Turns, then the turns between two rows, first turn first; the first pair answered:
turn z567:
[ -1.0   1.5 -10.9   8.2   7.1   4.7  -4.2  -4.2   8.8   3.4  15.2  11.7
   2.7] -> [  9.0  -3.6 -10.7   3.4   6.9  -2.8   5.0   1.5   8.5   3.0  14.1  12.8
   3.5]
[ -3.6  -3.9 -25.9   0.3   1.2 -47.0   6.0   4.6 -11.2  -2.0 -33.4 -24.8
 -11.0] -> [-33.8  29.5 -22.7   1.8   3.7  11.4 -21.8 -27.8  -3.0  -3.0 -30.8 -13.9
 -15.9]
[ -0.1   1.8   4.8   3.1  -0.8 -16.9   2.2  -8.7   2.9  -3.3 -27.5 -10.3
   7.1] -> [ -6.1   9.1   3.6   1.5   2.5  -2.8  -3.7 -15.6   4.3  -5.3 -24.7  -6.0
   5.4]
turn z953:
[ 11.4  15.0 -21.6   1.4  34.6  -4.1  12.4  -8.2 -11.3  25.6  -2.1   6.8
  -2.8] -> [  6.0  21.4 -17.3   2.2  35.5   0.1  11.9 -15.4  -8.7  19.4  -8.7   0.7
  -2.4]
[ -2.4  17.5   5.2  -3.9  26.8  14.8   4.7 -17.4 -23.8   8.7 -19.4 -14.6
  12.6] -> [  1.5  10.3  11.7  -4.0  23.6   2.2  17.6  -9.2 -18.5   0.2 -26.7 -18.2
  17.4]
[ -3.7  34.4   6.2 -13.7  36.6  -2.2  19.9 -15.3 -22.2   0.4 -56.5 -32.7
  15.4] -> [  9.9  12.2  10.0 -16.7  26.0 -27.3  45.7   6.3 -21.0  -2.0 -51.8 -33.4
  19.2]
turn z573:
[  1.9  -7.1  -6.4   1.9   8.1  -0.2   7.5   0.7  -7.7   4.7  -1.4 -12.7
   1.4] -> [  1.8  -6.5  -6.5   0.0   8.1   4.1   8.3  -1.8  -9.3   7.2   2.7 -12.4
   1.9]
[ 17.7 -39.5   4.0  10.6 -21.0 -25.8  44.9  18.8  -1.5  -1.1  25.5   0.8
  14.4] -> [ 15.1 -21.8  -1.6  -1.1 -12.9  12.3  50.9   6.7   0.7  10.4  43.3  14.2
  14.3]
[ -3.8  14.6 -31.7 -20.7  18.4   5.0 -24.5  -6.5 -19.2  25.3   6.2   4.8
  -7.9] -> [ -9.4  12.7 -28.3 -11.6  15.2  -5.4 -37.9  -4.5 -19.8  18.6  -3.5   0.1
  -9.9]
turn z354:
[ -7.4  -0.4  18.2   7.4 -29.9  19.0   0.1   9.0  21.5  -8.9  17.2  11.4
  -2.1] -> [-12.5   8.2  -4.7   8.5 -15.2  25.0 -35.2   2.7   4.2   6.3  16.4  11.2
  -8.4]
[-10.8  14.6  36.2  -4.8 -46.4  16.7   1.2  -7.2  32.8 -22.9   2.0  -1.7
  -1.5] -> [-22.7  24.3  11.1   2.9 -34.5  21.9 -46.2 -15.5  12.8  -8.8   5.0  -2.4
 -11.1]
[ -4.5  -9.4  -3.8 -11.0  16.0  -3.1  12.2   5.9 -21.0  22.3   7.2  -2.2
  -0.4] -> [ -2.0 -15.3   8.1 -12.0   5.8  -3.2  24.6   8.9 -11.3  11.6   8.6   0.6
   2.0]
Then:
(two turns a pair)
[  0.0  30.0  24.8 -21.9  14.0  24.9  25.0 -26.1  20.0   3.6   6.3   0.1
  11.1] -> [ -9.2  13.7  38.6  -4.8 -15.2  23.4  10.9 -13.9  34.4 -16.6  10.6   4.4
   5.7]
z953, z354
[  3.9  15.7 -18.2  -4.2  20.5   9.3  -4.8   2.6  -8.7   1.8   0.2  -3.6
   2.0] -> [13.9  2.7 -4.5 -5.1 11.7 -5.1 23.4 13.0  0.1 -4.0 -2.1 -3.5  7.1]
z567, z354
[ 10.2  24.5 -11.0 -16.9   7.8  10.1   7.7  -7.7   1.4  -2.2  20.8  11.5
 -13.4] -> [ -3.5  31.2   5.1  -8.7   6.6   8.6  -5.1 -17.2   8.5 -19.8  -2.4   0.2
 -11.6]
z573, z953
[  9.3  25.4   1.8  -6.4  18.9  59.8  25.7 -16.3  11.5   5.5   0.7   9.0
  11.4] -> [ -5.9  27.9  16.8   5.6  10.9  50.4   7.2 -22.7  18.4 -14.2 -23.8  -1.7
  12.4]
z953, z573
[ -9.1  14.5  43.1  -1.8  -3.2  -6.0  23.3  -9.0   5.1 -29.6 -30.6  -6.1
  14.4] -> [ 12.7  -9.9  30.1 -13.5  -9.8 -23.9  48.4  15.8   2.0 -13.5  -4.6   4.2
   9.5]
z573, z953
[-15.9   9.2 -18.1  13.1   5.9  26.0 -23.4 -15.7 -12.8   0.9 -16.1  -4.1
 -25.0] -> [-11.1  -3.4   4.4  17.5  -0.4  -8.5  -3.6  -6.3  -6.5 -20.0 -41.4 -18.5
 -16.5]
z953, z573
[ -3.6  17.9  10.3  -4.9  22.0 -22.6  -0.5  -8.8  -2.5 -15.4 -36.8 -25.9
  11.4] -> [-17.6  19.4   8.8  11.4   8.7  -5.8 -37.1  -9.6   2.1 -18.5 -28.0 -19.4
   1.9]
z953, z567
[  8.1  14.7 -44.9  -9.7  45.3 -22.4 -26.6  11.6 -36.5  28.1   2.9  12.7
  -9.1] -> [  6.8  36.5 -29.0 -23.6  60.4  -6.0   4.6  -9.8 -31.1  22.9 -12.9   9.9
   2.8]
z953, z567
[  1.7  11.0 -17.6  -5.9  25.0  31.1 -37.7 -11.8 -15.4  11.2  20.2   7.3
 -15.7] -> [ -3.2  19.9  24.1  -0.8  21.3   3.4 -13.8 -22.3   3.2 -30.4 -33.7 -16.0
   0.8]
z953, z953
[ -2.9  -9.3 -18.1   8.7  -8.5  35.3 -33.5   2.1  -8.2  17.3  33.1  17.6
 -18.9] -> [ 26.2  -0.7 -21.4 -18.5  26.2  11.9  35.3  -4.1 -19.4  30.6  15.4   7.1
  -0.9]
z354, z354
[  4.9 -31.3  -3.3   8.2 -19.5  -9.6 -15.1  26.3 -10.4   6.3  25.6   8.0
  -7.3] -> [ -5.4  -6.9 -19.7   5.9   3.4   7.7 -41.5   6.4 -22.0  18.4  16.7   5.1
 -10.9]
z354, z953
[-18.2  16.5   5.4  10.4  -1.4  15.8 -34.5  -9.0   2.8  -4.3  -2.3  -2.1
  -2.3] -> [ -3.7  13.2  -2.6   8.8  11.5 -18.9 -30.7  -3.5 -10.6  -0.5 -17.7 -17.0
  -1.0]
z573, z354
[ -2.7 -14.6 -22.6  -4.1  -4.4   6.6 -30.8 -14.5  10.0   0.1  24.1  23.0
 -15.6] -> [-12.5   0.3   4.1   0.0  -0.3   2.0 -27.7 -34.0  21.3 -25.5 -11.3   6.1
  -5.3]
z953, z953
[  2.7  -3.6  -7.0  -1.6  -9.2  22.5 -21.2   5.4   0.9  18.7  33.6  20.6
  -7.8] -> [ 19.2   3.2 -13.2 -18.3  16.4   8.1  15.3  -0.8  -9.1  30.2  22.6  12.8
   0.6]
z354, z354
[-14.4   8.4  -3.8  -4.4  -5.7  32.9 -22.0  -9.4  16.4   6.8  21.8   5.9
  -7.8] -> [-15.9   8.9  27.8  -2.3  -7.4  11.4  -1.6 -12.3  25.1 -20.7 -11.7 -12.1
   3.9]
z953, z953
[ 11.0   1.7  -2.0   8.9  -6.8 -37.0  31.1  32.1 -30.2  -1.0   2.1 -11.5
   3.7] -> [-28.2  21.0  13.4  27.6 -28.1  16.9 -23.3  12.6 -12.8 -20.2   7.5   0.2
  -6.0]
z354, z567
[ -0.5   5.6 -17.9  -7.4   7.1  -5.8 -24.5 -25.8 -12.6  23.7   6.2  -3.4
 -14.0] -> [ 12.2   1.3 -11.5 -15.2  12.5 -24.7   6.8 -21.4 -10.4  20.7  -4.5 -12.9
  -6.8]
z573, z354
[ -5.7 -25.1   5.5  17.6 -42.2  17.3  14.3  24.9  29.7  11.6  54.3  15.4
  -9.1] -> [ -0.6   4.6 -46.4   7.4   9.7   8.5 -24.3   7.3 -17.0  53.2  44.5   2.9
 -12.3]
z354, z354
[ 28.9 -46.5  -5.6  19.6 -34.0 -22.3  30.8  40.6   3.8   0.8  56.1  14.6
   7.7] -> [ -1.9 -18.4 -29.0  35.7 -24.9  24.5 -50.3  12.4  -5.2  13.0  63.9  20.2
  -8.9]
z354, z953
[ 13.0   9.9  -8.7  -6.8   0.6 -26.7  25.5   0.5  -4.3  42.1  -8.4   4.6
  -2.8] -> [ -0.2  29.0  -8.0  -9.6   7.0   1.4  15.6 -18.4  -2.0  44.8  -7.0   8.6
  -4.1]
z573, z953
[-10.6   7.6  -4.9  10.4 -12.3  25.0 -36.3  -7.2  -6.7  19.6  11.1  18.0
 -21.2] -> [-18.2   3.8   9.7  19.5 -16.1  -0.1 -42.8  -5.7  -2.6   0.0 -18.4   4.0
 -16.4]
z573, z953
[ 11.6   1.1 -27.7 -21.0  13.9   1.6  31.4   9.0 -11.5  44.2  17.9   1.0
   4.5] -> [ -4.0 -19.4   7.0  -4.4 -31.0  18.2  28.3  26.3  21.7  12.1  30.9  13.7
   1.2]
z354, z354
